Each row is where one point has got to under a steady rotation. How many steps took it there?
The counts run from 0 to 785.
[ -8.4 -14.5 -23.9  -6.1   2.7   6.9  -8.3 -13.9  42.0  -2.9 -16.3 -14.6
  13.0 -18.5  30.9 -14.5  -4.6 -27.9   2.8   0.6  10.9 -26.1  -7.3  -9.9
   9.1 -16.0  27.7  -3.9 -11.6   0.9   6.0  -8.0 -15.8   6.9   8.2  16.8
   4.8   9.5]	156
[ -4.6  -8.1 -26.6   2.5   2.5 -11.5 -23.0  -7.0 -10.5 -19.5  26.3 -41.6
  15.3   9.1  -8.1   5.8   6.3   6.2 -21.9   9.9   1.4  -5.6  11.4 -21.9
  33.5 -15.6  -5.1 -14.5   5.4  18.8 -18.5   3.9  -3.3  18.7  -0.1   3.5
  11.7  -0.7]	28
[-11.7 -18.0  13.8   7.3  -7.0  -8.2 -10.7   8.4 -36.7  -1.2  14.2 -14.2
 -12.3 -10.6   0.0 -16.2 -20.2  12.4   3.9 -14.8  17.5   2.7  15.7 -42.3
  -1.1   2.7   6.9   5.8  -3.0  12.8  -4.1   6.1  -5.0  14.8 -25.8   6.5
 -34.1  -7.1]	111
[ -7.6  16.2  -9.0 -11.3 -15.1  -7.3 -10.6  -3.3  15.0   6.8  25.4 -11.5
  -3.4 -28.5   3.1 -10.8   2.0  -7.2 -26.1 -15.9  12.8   8.4  28.8  -4.9
  11.8  12.9  -5.7 -19.9   2.6  16.9  12.7  16.9 -24.3  14.8  28.2  29.7
   1.8   8.0]	778
[-15.5  19.0   2.4 -11.7 -10.4  -1.5   4.0  13.5   0.7  40.8  -4.8  -4.3
  13.4   5.0   5.9 -28.0   6.4  18.6   7.9  -2.5 -25.1 -31.7   1.3 -15.9
  -6.4  -2.1   0.8  -9.9   7.6  -2.9   6.3 -18.1  17.3 -11.4  -0.2  25.7
 -16.8  -4.4]	4
[  2.9  -1.2  -5.8 -14.0 -24.3  -9.2   1.2   7.0  12.7  -1.7   4.0   0.6
   3.3  20.1   4.6 -16.9  12.7  -0.2  13.3 -19.2 -14.5 -10.9 -16.7 -37.4
  25.3   2.7  16.1   4.1  12.8  25.4  -6.2  30.3   8.6  13.5  -9.0 -32.2
 -18.6  -0.7]	162
[-29.3 -24.9  19.2 -16.6 -17.3  12.4  -4.6  -6.7   7.1  -8.0  -8.7 -32.3
 -11.9 -16.1   1.6  -4.9 -17.2 -18.5 -28.4 -16.4  -7.8   8.7 -20.0 -13.4
  -1.4 -31.2  -2.0   2.0  11.9   7.6 -11.4 -13.4 -15.0  -3.2  -2.5 -14.9
  -4.2   9.6]	193
[ -4.9 -17.4   2.0 -25.7 -27.2   5.5  -0.3  -6.4   5.2   0.4 -15.2 -15.7
  -6.4  -2.6   3.9 -16.6 -10.5   4.9  -8.9  -1.0   0.6  -4.7 -17.1 -37.3
  19.3 -44.6  -8.6   7.2   4.5  30.1  -3.8  19.4 -13.3  16.2  -4.3 -15.4
  -5.8  -6.3]	657
[  8.8   6.4 -13.3  -0.6 -18.0  25.2   8.0  -3.3 -19.1 -10.1  -7.3 -25.2
   8.8  17.2  10.7  23.8  16.9  22.7   0.7   2.5 -25.4   1.4  -0.3 -17.6
   7.7 -12.7   5.1  10.7  -9.3  -4.5  -2.2  -3.7  12.1  15.0 -44.1 -12.0
   0.1  -3.8]	749
[ 12.2   5.6  20.9 -13.7 -15.2   0.3  13.8  -5.2  18.9  25.5 -15.4  24.4
 -31.0 -16.8   6.5 -19.6 -10.9  19.4   8.8  -3.3  23.5 -20.0   9.4 -11.7
 -15.7   1.9  -3.7  17.2   2.8  -2.8  25.4  20.7  -2.8  11.9   9.1  16.2
   8.7  17.9]	57
[-30.7  -8.7  28.7  -2.6   2.8 -14.2  -0.8  10.0 -12.1  14.5  25.6 -35.3
 -21.3 -14.9 -16.6  -8.1 -18.9   1.0 -30.4  -2.3   9.5   6.6  16.7 -13.5
  -9.6   3.1 -13.3  -8.2  23.9   0.4 -12.3  -8.3   3.2  11.3  -0.4  -1.1
  -5.9  -2.9]	144
[ 20.5 -10.6 -15.6 -20.3   2.5 -21.5  -8.2  13.2  -5.2   3.0  -2.8   7.8
 -13.3  -2.2  -4.4 -15.1  11.2  -9.8 -17.3 -19.8  12.9   3.1   2.5  16.9
   7.7   7.4  37.7   8.4  12.5  12.6 -10.4   5.2  18.1  28.3  16.2 -10.3
   4.5  33.2]	215
[ 30.9   0.0  -4.6   4.9   0.0  12.5 -22.6 -14.7   2.7 -30.5 -10.4   2.6
  -5.0  -0.3  25.6   8.1   4.2 -28.6 -23.1 -19.7  16.3   8.6 -12.6   8.8
   1.5 -17.6  31.8   0.4  -6.8  -4.9  11.4   6.6 -12.6  22.5  -9.1 -14.0
  13.7   7.1]	66
[ 25.1  34.1  17.1  23.6  -0.4 -14.7 -20.7   9.0 -10.7  19.2   2.1  -0.9
  14.3  26.3  37.3  19.2  -1.2  14.7  -3.8  27.5  -7.0 -14.3   3.0   4.0
  -2.8  -4.4   2.6 -24.4  10.3 -14.0   7.8  14.5   1.5   4.8   4.6   9.9
  12.2 -13.8]	477
[-13.1  -2.9  -3.5   0.4 -21.0 -18.5   6.7   1.0  38.6  -5.5  19.9 -17.2
 -17.4   6.9  12.7   1.6  -2.3 -13.5  -9.0 -15.7 -16.3 -17.0  25.2 -41.4
  10.5  -2.4  12.1 -15.2  14.4 -12.1  -0.5  -0.8  11.3  14.1  -6.6 -14.2
  -1.2  15.7]	743
[-15.6 -14.7  -3.0   7.3  15.4  22.1 -32.9 -11.6 -36.6 -14.9   2.2 -21.1
  16.8   0.9  -2.0  -1.4  -2.4  -9.8   8.8  -0.7  -0.4  12.2 -27.0   2.9
  -1.9  19.6  27.3   3.0  -0.3  -0.9  -8.0  -9.7  -9.3   5.6 -26.9  -7.8
 -18.3 -12.7]	666
[ 17.2  16.8  10.1  16.2  -3.9 -26.0  -9.7  13.5 -22.7  -0.4  29.6 -15.5
  -2.0   9.2  17.0  -7.2  -0.8   8.5  -8.6 -21.1  11.5 -26.9  29.4 -33.8
   0.7 -18.7   7.0   0.1  15.9  -0.4  17.4   2.0   7.7  27.1 -15.3  -1.9
  -0.1  -2.9]	62
[ -5.4  -1.8   3.1 -13.7 -12.5  -8.1 -11.6  15.8  20.2  -2.5  -8.3  11.2
  -6.3 -13.4   9.3 -19.4  11.0   7.6 -39.8  -8.4 -14.3  14.1  -8.3  10.2
  14.3  27.5  25.1  -4.9  22.8  18.5 -18.6  16.4   6.7  18.6  12.4  -2.3
 -13.1  34.1]	470
[ 19.2  -0.9  29.2 -12.4 -19.3 -15.3   3.9   8.6   4.9  19.2 -14.8  33.2
 -38.6  -2.4   9.5 -18.0 -11.1   5.6  -2.4  -3.9  12.6   2.6  -5.9 -10.1
  -9.2   6.0  19.4   4.3   4.9   4.6   1.4  32.7  12.4  21.0   5.9  -8.9
  -1.4  20.1]	264
[-17.4  -9.0   1.7 -18.1 -15.5  28.0   2.6 -15.2   6.9   7.8 -11.7 -19.9
 -13.8 -36.6   0.3 -13.9  -6.2  -6.0  -7.2 -18.8  20.2   8.4   4.2 -13.9
  -9.6 -17.0  -5.4   5.3 -13.4  13.9  21.0  -3.7 -25.1   0.0  -0.7  31.6
  -6.7   7.9]	655
[ -6.8  11.2  15.5   5.3  13.2  37.2 -11.8  -8.2  -4.5   5.8 -23.6 -29.7
  12.1  -7.8   7.5   5.4  -5.2   4.3 -26.0  13.6   4.6   5.0 -27.3   6.4
 -10.1 -23.3  -5.9   7.7  12.4  13.3  -1.4   4.4 -20.7   9.4  -7.7  12.9
   3.3 -27.3]	102
[  2.3  -1.6  19.3 -16.6  -6.6 -13.5   6.2   7.5 -23.6  40.6   9.3  -4.1
 -23.3 -16.9  -7.4 -19.3 -16.6  -2.4  -1.5   3.9  25.4   0.3  24.3 -16.5
 -17.2 -16.7  -0.7  -9.0 -13.5  10.7  11.2  -0.5  -6.2   3.8  -2.8  28.5
  -3.8  -3.8]	606
[-27.7   5.8  14.2  -1.8  -8.0  -5.1  -8.4  -8.4  20.6   5.7  26.7  -1.4
  -7.6 -16.7  10.8 -18.2 -10.2 -27.3 -20.6 -14.1   4.7  18.5   8.2 -13.8
  -8.3  27.9   6.0 -23.4   8.4 -11.5   9.0   7.2 -29.4  -1.3   8.1  13.2
 -16.2  -1.3]	570
[ 23.9  25.3 -16.6   6.6  13.4  -5.9  -3.8   8.7 -11.7  10.5   3.6  -2.6
 -13.6  12.7  -2.5  20.8  14.5  -9.0  18.1 -16.2   1.1 -19.2  13.2  15.0
   4.9   5.9  34.8  -7.7  -8.7 -20.9  13.9 -16.0  30.0   9.6   6.5  -5.7
  16.6  17.2]	339
[ 13.6  -1.5  13.7  -3.7  21.7  12.1 -15.2  13.4 -28.6  -5.8 -13.8  -5.5
 -29.1  -4.4  -9.8  29.3  -8.1 -14.5 -15.6   3.1  17.2  22.4 -17.6  29.5
  -1.5  -4.2  15.8  10.2   5.0   7.3  -5.5   7.1   7.2  11.8  20.4 -16.9
  19.7   7.2]	390
[ -0.9  -3.9   4.5   2.6 -12.4 -18.7   0.4   2.7  34.9  -7.7  23.4   2.3
 -34.4  11.8   3.8   9.7 -13.3 -16.5   6.5  -0.7  17.5  -9.8  16.3 -34.0
  13.1  -1.6  -0.7  -4.2   7.3   0.7   3.6  27.8   1.6  18.3  19.5 -17.7
  17.6  11.5]	487
[-49.4  -2.7  -8.4  -2.8  -7.2  10.2  14.0 -11.4  23.5   4.9  22.3 -27.6
  -2.6  -1.2 -20.5 -15.8   5.5   1.1   4.6  -5.9 -19.8 -10.3   5.3 -30.8
   4.6  36.4  -3.6  -5.6  19.1 -11.4  -6.4 -10.5  -3.4  -2.8 -12.3  -3.6
  -4.8   1.6]	245
[  8.2 -16.3   7.9  27.8   3.9  17.7  -3.7 -17.8   9.0  -2.8 -21.8 -20.0
  -1.8   5.7  37.1  17.7  -8.4   7.2   7.1  32.5  -4.4  -2.7   2.2 -19.6
  -4.6  -7.2  16.1  -1.8 -12.3 -21.4   4.8  -4.3   3.1   9.3 -39.9  12.1
   4.7  -5.1]	701
[ -6.4 -17.7 -14.6   7.1  -3.2  -5.8 -26.5 -12.3  -6.8   4.3  -9.5  -6.7
   4.4   8.8   8.3  -2.4 -12.4   6.5  30.4   9.8 -10.8 -36.8  -3.5 -32.2
   0.4  -2.9  13.0  -6.3  -3.4 -19.3  -6.6 -24.8  18.1 -21.0 -10.9  14.2
 -12.5  29.9]	584
[-18.0  -9.9  -7.4 -22.0 -19.3  10.2  -4.7  -1.3   1.2  -6.7  -5.7 -10.7
   6.2   1.7  -6.0 -22.8   1.4   1.5  10.5 -19.6 -11.9 -12.5 -27.3 -32.4
  24.9  -3.2   4.5   9.0  16.7  33.7 -14.7  19.4  -9.1   8.5  -4.4 -19.7
 -28.6  -2.4]	161
[ -2.0  -0.5  -7.0  24.8  -4.7  24.5  -5.7 -14.2   0.6 -22.3  -4.5 -19.6
  -6.7   4.6  12.5  31.2   8.1   7.0   4.8  -5.2 -14.8  -9.8  10.7 -10.9
  -4.6  19.1  19.7   9.1   1.8 -26.0   9.7 -14.6  11.0  13.4 -38.2  -0.1
  -0.1  13.9]	494
[  6.0   5.4 -16.7  -4.3  14.5  27.9 -12.2 -33.3 -22.3 -13.6  20.3 -12.8
  -6.3  12.5 -29.4  -1.8  12.5 -10.0  14.2 -16.4   9.5  11.7  -7.9   9.1
   2.7  25.1   5.9   4.4  -7.5 -21.3   8.4  -2.0 -15.9   7.9 -18.8  -9.1
  15.7 -12.1]	117
[ 17.4  16.9  11.0  -6.0 -28.7 -18.4   2.1   8.3  16.7  20.5 -13.3  25.7
 -19.2  14.3  14.3  -0.4  -5.5  25.4 -15.3  22.1   0.2   8.1  -3.9 -11.3
  10.2   7.8  -1.1 -13.9   9.6  15.2  -4.8  44.1   5.5  13.3   6.1   0.3
  -2.1  16.1]	727
[-18.9 -18.2   5.4  14.2  -0.7   0.5 -10.7   9.3 -24.4 -20.3  18.7 -24.4
  -8.3 -12.3  -0.4 -10.2 -11.2   9.4  -3.7 -12.9  20.3  14.9   2.8 -32.8
   5.9  20.9  13.3  19.9   8.4  18.7 -17.0  20.1  -6.7  27.0 -20.0  -3.1
 -23.3  -8.6]	112
[  8.8 -11.7  -6.7  -2.7 -28.5  -5.9 -11.8   5.4 -31.2   5.0  -2.1  -5.8
  -9.0  11.1  -0.5  14.3   0.6  35.4   7.8  23.0 -14.3  11.0   5.7 -29.7
  18.1   3.1   4.5 -10.3 -15.1  10.4 -19.6  12.1  23.0   9.3 -29.3   1.3
 -19.6  13.6]	78
[ -8.6   7.7   2.0  -2.5 -31.4  -4.1  -2.8 -19.5  17.9  10.3  11.2   7.7
  -6.1   7.4  24.8 -11.8  -3.5 -13.5   7.3   5.7 -13.8   9.9  17.1 -25.5
  -5.1  14.0   6.7 -37.2 -17.0 -23.4  11.7   6.8 -12.1 -14.0 -13.6  13.8
 -15.5   8.4]	73
[ 14.8  30.4  -9.6   8.3  -2.7  17.6   4.5   3.8   2.4  16.5 -25.5   4.4
  15.1  18.0  13.5  16.8  20.4  27.3  22.9   4.8 -17.4 -14.9  -0.9  -0.2
   0.5  14.7  21.7   8.3  -1.0   2.0  17.2  10.9  16.8   8.1 -22.2  10.2
  -2.1  -6.9]	254
